[[113 107 149 112 108 141 143]
 [145 155 105 150 150 111 111]
 [148 153 107 148 151 112 111]
 [146 150 107 148 146 110 110]
 [110 102 145 111 108 145 142]
 [148 154 107 149 150 108 111]
 [113 106 146 109 109 143 142]
 [146 155 107 151 150 108 111]
 [147 153 107 146 149 111 111]
 [112 104 147 110 108 145 140]] value 148

[[122 133 123 131 129 120 130 135 132 125 126 122]
 [126 126 131 128 126 123 132 137 135 125 126 127]
 [117 129 119 135 124 127 130 131 134 125 130 125]
 [121 131 123 132 127 123 131 134 133 125 127 124]
 [145 130 129 129 120 111 133 126 153 125 116 134]
 [108 123 111 142 114 140 130 124 136 123 136 129]
 [118 123 122 136 118 133 132 129 137 124 131 130]
 [136 134 125 129 126 113 132 130 144 125 119 128]
 [145 130 129 129 120 111 133 126 153 125 116 134]
 [130 128 122 134 118 122 132 126 146 124 123 132]
 [122 139 120 130 134 114 129 135 130 125 124 118]] value 117

[[133 124 129 126 124 109 128]
 [123 138 145 112 122 131 135]
 [123 137 138 145 128 129 125]
 [130 122 114 132 115 145 134]
 [128 133 151 113 117 124 128]
 [132 139 142 132 135 125 124]
 [124 134 130 127 137 125 139]
 [135 116 116 137 140 119 123]
 [121 124 117 133 130 108 112]
 [124 126 111 128 133 138 115]] value 123

[[117 125 145 131 129 127 129]
 [121 127 126 131 131 133 128]
 [120 126 122 130 120 132 134]
 [128 127 102 127 127 126 110]
 [126 124 131 128 124 126 127]
 [111 127 130 126 129 126 133]
 [123 128 123 138 134 128 119]
 [120 128 130 122 128 131 128]] value 120

[[139 114 139 114 112 115 115 139 139]
 [108 150 110 149 149 148 147 111 109]
 [112 145 112 146 147 146 145 114 113]
 [142 113 141 114 112 115 114 141 140]
 [146 109 145 110 107 107 109 144 146]
 [114 144 112 144 145 144 143 114 114]
 [113 143 114 142 147 143 142 115 114]] value 112

[[127 137 130 131 119 130 119 137 125 132 139 125 118 128 109]
 [121 133 139 129 136 128 127 136 141 123 142 117 116 131 125]
 [135 122 133 140 139 134 126 139 131 121 144 124 127 134 134]
 [121 133 139 128 136 129 127 136 141 123 142 118 116 131 124]
 [132 126 134 141 137 130 123 142 131 122 139 120 122 129 136]
 [123 126 128 126 129 121 132 121 121 136 104 127 130 125 137]
 [131 122 131 131 136 133 138 120 122 127 112 133 137 129 141]
 [124 132 121 113 115 130 129 114 129 133 118 138 130 121 131]
 [135 114 119 133 137 127 135 138 126 122 137 129 137 140 141]
 [126 130 122 117 121 123 127 118 120 130 113 135 131 116 129]
 [121 133 141 128 132 132 124 133 138 124 144 119 119 132 120]] value 135

[[135 110 112 118 144 125 108]
 [124 143 132 140 105 140 149]
 [136 108  99 127 125 137 121]
 [135 108  99 126 127 137 119]
 [124 140 131 140 104 139 149]
 [121 150 150 135 119 126 145]] value 136

[[111 106 147 113 106 146 143]
 [111 103 146 111 109 142 145]
 [145 151 106 147 151 112 110]
 [148 153 107 146 148 111 112]
 [111 103 145 112 110 143 139]
 [110 109 144 108 109 138 142]
 [145 156 105 145 151 109 111]
 [110 104 144 110 110 142 142]] value 145
---
[133 158 150 129 123] => 150, 158
[145 152 111 146 149 113 115] => 146, 152
[151 109 103 149 148] => 103, 151
[147 130 137 106 109] => 137, 147
[145 112 112 120 153 157 149] => 120, 157
[117 156 115 127 105] => 115, 156
[123 124 118 125 100] => 118, 125
[108 150 105 116 113 147 149] => 116, 150
[150 151 137 138 145 132 144] => 138, 151
---
[[136 149 133 106 138]
 [135 150 134 103 142]] -> 149

[139 128 149 152] -> 128

[123 143 135 150 134 131] -> 143

[[128 129 129 130 127 129]
 [153 107 104 151 111 154]
 [118 137 143 118 139 115]] -> 129

[149 125 141 140 109 123] -> 125

[133 131 136 148 152] -> 131
---
[132 125 123 107 112 147] Out: 107

[111 135 126 156  98] Out: 156

[145 147 145 148 106 149 149] Out: 148

[[156 103 155 154 154 103]
 [149 109 149 147 147 108]] Out: 154

[150 119 142 111 145 118] Out: 111

[140 101 130 129 149 111 115] Out: 129

[121 114 141 138 155 121] Out: 138

[[138 128 140 137 140 122 115]
 [147 118 152 154 128 117 113]] Out: 137
---
Input: [114 103 119 102]
Output: 114
Input: [123 153 129 104 154 126 148]
Output: 123
Input: [132 144 130 128 152]
Output: 132
Input: [101 136 116 138 109]
Output: 101
Input: [126 131 154 138 119 113 156]
Output: 126
Input: [148 105 115 131  98 109]
Output: 148
---
[[104 106 125 134 107]
 [104 110 133 142 107]]: 133

[151 135 118 116]: 135

[154 123 156 134 139 141]: 134

[[115 115 116 141 119 129]
 [133 133 133 124 133 149]]: 124

[149 129 118 102 131 133]: 102

[[136 113 142 149]
 [129 137 124 156]]: 137

[[127 143 116 146 146 128 119]
 [121 144 114 131 154 135 114]]: 154

[112 153 111 113 108 148]: 113

[143 150 152 108]: 150

[[111 110 107 143 144]
 [103 113 102 143 149]]: 102
---
[120, 119, 99, 126] >> 120
[136, 141, 116, 126, 134, 151, 115] >> 136
[148, 101, 106, 99, 154, 158] >> 148
[117, 142, 110, 110, 106, 151, 141] >> 117
[126, 150, 114, 120, 123] >> 126
[148, 125, 102, 112] >> 148
[152, 103, 150, 145, 154] >> 152
[141, 144, 147, 136, 129, 143, 103] >> 141
[154, 110, 106, 105, 146] >> 154
---
[[158 123 131 149 114 131]
 [149 116 132 143 132 146]
 [131 154 124 132 122 149]]	158

[[115 137 138 142 118]
 [139 120 118 117 140]
 [106 146 150 148 105]]	115

[[143 124 123 143 127 144 118]
 [137 124 129 139 127 145 122]
 [109 139 149 139 127 124 129]]	143

[[145 140 133 101]
 [113 114 137 151]
 [132 123 140 117]]	145

[[103 143 124 132]
 [153 117 126 108]
 [111 107 130 113]]	103

[[149 127 103 100]
 [154 111 124 136]
 [103 136 109 103]]	149

[[100 145 116 155 107 138 146]
 [112 127 141 108 157 124 101]
 [117 120 117 137 138 135 152]]	100

[[129 126 103 122 134 131]
 [130 122 144 133 120 133]
 [132 129 135 128 120 124]]	129
---
((133, 125, 114, 139, 110, 122), (115, 121, 140, 126, 125, 147), (125, 117, 124, 144, 116, 105)): 117
((140, 149, 145, 102, 108, 156, 110), (139, 150, 146, 103, 108, 157, 109), (138, 146, 142, 107, 111, 152, 113)): 146
((144, 130, 111, 150), (132, 131, 123, 137), (125, 134, 124, 138)): 134
((130, 154, 121, 105, 111), (118, 111, 144, 101, 140), (149, 154, 141, 121, 119)): 154
((145, 107, 128, 127, 124), (142, 102, 126, 121, 136), (157, 126, 147, 150, 140)): 126
((151, 104, 104, 105, 152), (106, 152, 151, 151, 105), (106, 152, 151, 151, 104)): 152
((101, 158, 157, 156, 99, 100, 98), (102, 157, 157, 156, 99, 100, 99), (101, 157, 157, 156, 99, 100, 99)): 157
